One vector is turned by the same rotation once a step. Each row is the vector after some number of steps, and that number follows the row.
The counts run from 0 to 379.
[-12   7 -24 -13   2 -30   0  16 -19 -34  32   1  12   1  -2 -13  37   1
 -20  24 -20   4   3  -3  -3 -11   6  -1   0   9 -17  15  -9   7  13 -18
  -4  -4 -13 -31   6 -13   8  56] | 68
[-26  17  24   4 -30  25   0  14  14  -6 -14   1 -12 -21   0 -16   1 -32
  -7  -7 -27  18 -25  23  -9  17  -5 -16  -3 -17  23  19 -26 -12   2  -5
   0  20  -9 -13   8  13  18  45] | 344
[ 25  24   3  -7 -23 -21  16   1   0  -4 -21 -12  24  -7   9 -15  -4  31
 -36  -8 -13   8  11  53 -25  12  15 -10 -13 -18  10  31   4   1 -15 -10
 -12  10   2 -17  19  -9  -8  23] | 366
[-21  22   2  -2   8 -13  14  12  30 -10   6  23  -8  12  13 -14  -2   4
  -6 -35 -24  -5 -25  44  12   5  -4   4 -10  -4 -17   2 -25 -23  12  13
   9  18 -15  11  35 -11 -12  42] | 191
[-14   6  -6  -3   5 -24   4  -1   2 -37  10  22  -8   2 -10 -22   4 -12
   0 -11 -24  10 -35   7  16   5   7   1   4  29 -31  -2 -28  -5  50   7
   0   6 -22   8  21 -13 -11  35] | 29
[-22  23  12  -5  15 -11  13  -3  36  -3   8  29  -6   4  18 -11  -9  -6
 -10 -33 -21  -3 -22  47  -4   3  -1   2  -2 -12  -3   4 -26 -20  16   9
  11  14 -23  14  37 -10   0  35] | 190
[ -9   4   8  -7 -29  30   1  16 -12 -36  -5 -20 -15  -8  -3 -19  13 -40
  -7  19 -21  26 -31 -16  -6   2 -17 -11  11  13   6  10 -23   3  19  -7
  -8   7   7 -30  -1  -1  19  35] | 300
[  9 -13  19 -10   8  -4   3 -10   0 -38   0  17 -22  -8 -17 -21  -5 -21
 -20  22 -15  14 -14   5 -26  -1 -16 -10  -1  18  -5  13  -7   6  61  -8
 -19  -5 -19  10  25 -10  13  22] | 280
[ 10  29  -4 -21   8   4  18   0 -13 -30   8 -15  21 -16  14 -20  -5 -20
 -14  44 -12  21  10  -1 -42  -7   9   6  17   6  21  22   1   2  -9 -13
 -15 -27   5 -24   2  -7  22  23] | 295
[-14  13   7  11 -24  -2  -4  26  10  -8  -6  -8   1  12  10  -1  15   5
 -30 -12 -27   3 -12  39  -4  -7 -25 -22 -11 -24   5  19 -22 -16 -11  -7
   6  33  -5 -28  14  -3  -3  52] | 148
[ 30  10 -10  -6 -33  -9  12   4 -27 -26 -28 -28  21 -15  -1 -24  -5  -3
 -21  20 -18  19  11  17 -23  14   2 -16  11  15  23  33  -8   4  -9  -7
 -28   6   1 -34  -1 -11  -7  12] | 330
[ 21  23  -2  -9   4 -28  21   0   8  -3 -14  -1  25   4  21 -14 -23  24
 -27   0 -15  -2  19  54 -29   8  -1  -7   2 -11  19  30   0 -11 -20   0
 -15   6 -11 -10  24 -15 -16  19] | 160
[-12  33 -12 -15  22 -41  12 -11  11 -25  31   7  35   4  21  -6  11   1
 -17   9 -13  17 -11  22 -21 -14  36  14  21   3 -13  -3 -15  -5  13 -13
  14 -15 -18   1  11  -2  -9  30] | 25
[  6  -6   8   2 -31  -9  10   3   4 -10 -29  11 -18 -10 -16 -22 -11   1
 -13 -21 -23   5 -14  41   8  29  -9 -25 -15   8   7  27 -20  -6  25   8
 -21  27 -22  -2  22 -11 -11  26] | 362
[ -1   5 -14 -15  17 -27   6  20 -17 -44  19  -4  14  15   1 -12  29   6
 -25  30 -18   5   1  -6 -12 -23 -10   2  -5  10 -25  14  -5   3  15 -16
  -4  -8  -6 -23  10 -15   2  51] | 275
[ -9   2 -28 -19   6 -43  -2   3 -21 -35  27  -1  13   1  -2 -11  30   0
 -26  31 -17   5   8   0 -12  -7  16  -2  13  16  -9  17 -11   8  10 -21
 -14  -5 -20 -32   5 -15  -1  38] | 69
[ -3  26 -15 -25   6  27  22  16  -6 -38  14  -9 -17  -2  11 -32   0 -17
   0   2 -10   9 -30 -13   3  -4   2  15  -1  22 -28   1  -6   4  23  12
  -6 -13  21 -20  10 -23  20  37] | 255
[-14  23 -12  -6   2 -17  12  19  20 -16   2  14  -5  16  13 -17   2  17
  -7 -35 -24  -8 -23  36  22   1 -12   4 -16  -1 -25   5 -20 -19   8  15
   9  23  -8  -3  29 -21 -18  49] | 192
[-19  17  -5 -24   8   8  10   0   6 -11  23   4   4 -22  10 -14   0 -36
 -16  40 -16   3  10   7 -36   4  16  -4  22  -6  33  21 -12   1 -17 -16
 -14 -12 -16 -25   9  -1  33  36] | 98
[  6  20  16 -11 -14  36  19  20   9  -9 -23   0 -22 -18   1 -28 -17 -16
  -9   4 -19   3  -9  24 -15  15 -22 -10 -21 -11  15  38   1  -2  -3   8
 -21   8   8 -13  21  -8  23  42] | 128
[  6  21 -31 -21  -7   4  12   1 -19 -44  21 -30   2  12  19 -19  13 -13
 -14   9  -9  18 -22 -19 -11  -9  15   6  21  31 -18  -8 -13   9  17  -5
  -8  -5  22 -34   1 -19   9  18] | 257
[-13  -7  -2  -2 -32  -8 -11   6 -13 -20  13 -19   3   7  -1   1  31 -16
 -40  21 -22  13  -8   8 -19  -8  -8 -24  11  -9  13  13 -20   2   5 -30
 -11  22  -7 -46   0   1  16  39] | 104
[-23  -2   3   0 -14 -24   4  -5  12  -7  -6  17  -1 -16  -2 -14 -13 -27
 -10   3 -29   7  -4  34  -9  25   7 -18  22   5  34  21 -41 -16   1  -2
 -15  26 -42  -7  14   1  -9  17] | 351
[-19  -5  18 -10  24  -4  -3  -7  14 -31  26  23 -17   0  -6  -9  10 -33
 -23  18 -15  16 -25   2 -23 -14  -7   1   7   5  -5   1 -18   2  52 -15
  -2  -6 -22   8  22  -2  20  37] | 271
[ 17 -12   9  -4 -10 -26  -2 -10  -3 -14  -5  -2  12  -1  -1  -2   1  -2
 -48  29 -13   4  18  33 -42  -1  -8 -26   6  -6  31  27  -9   7  11 -27
 -23  14 -24 -23  18  -6   3  18] | 115
[  6  19   1 -23   1   0  11 -32   1 -21  19  -8   2 -23   9 -20   1 -32
 -18  16  -3  30 -21   4 -41   5  42   2  23  12  10   0 -10  15  28 -17
  -8 -22   0  -9   9  -2  27  12] | 53
[ 15  13 -12 -26  19   3  25   4   2 -35   5  16 -24   0  -2 -39 -13  -1
   0  -4  -9   2 -20   2  -1   9  -3  14 -12  31 -36   7   0   6  43  18
 -15 -14   5   5  27 -31   7  29] | 245
[ 11  10  -8  -4 -45  13  19   7  -4  -9 -27 -16 -19 -11   3 -30 -15  -1
 -10 -35 -20  10 -24  32  10  31   3 -17 -13  11   1  18 -15  -3   8  16
 -20  24  10 -20  14 -16  -3  24] | 372
[-27  28 -21  -7 -14   3   7  19  16 -13   5  -2  -9  12  20 -17  -2  -7
  -1 -33 -25   1 -29  26  25  10  -5  -2   8   7 -12   3 -32 -22 -10  19
   8  31  -3 -20  16 -14  -8  36] | 183
[-16  25 -12 -16  32 -38  15 -14  15 -23  30  22  25  -1  15 -13   6  -9
  -7   8 -16  10 -10  21 -15  -4  32  15  20  11  -9   4 -25 -11  16  -5
   5 -16 -27  11  19  -6  -8  29] | 26
[-12   7   5 -12 -14  32   8  12  -6 -38  -5 -10 -23 -18  -5 -28  -2 -51
   0  21 -21  25 -27 -15  -4   8 -15  -8  16  22  13  15 -24  -2  21   1
 -18   5  -3 -20   5  -4  21  31] | 299
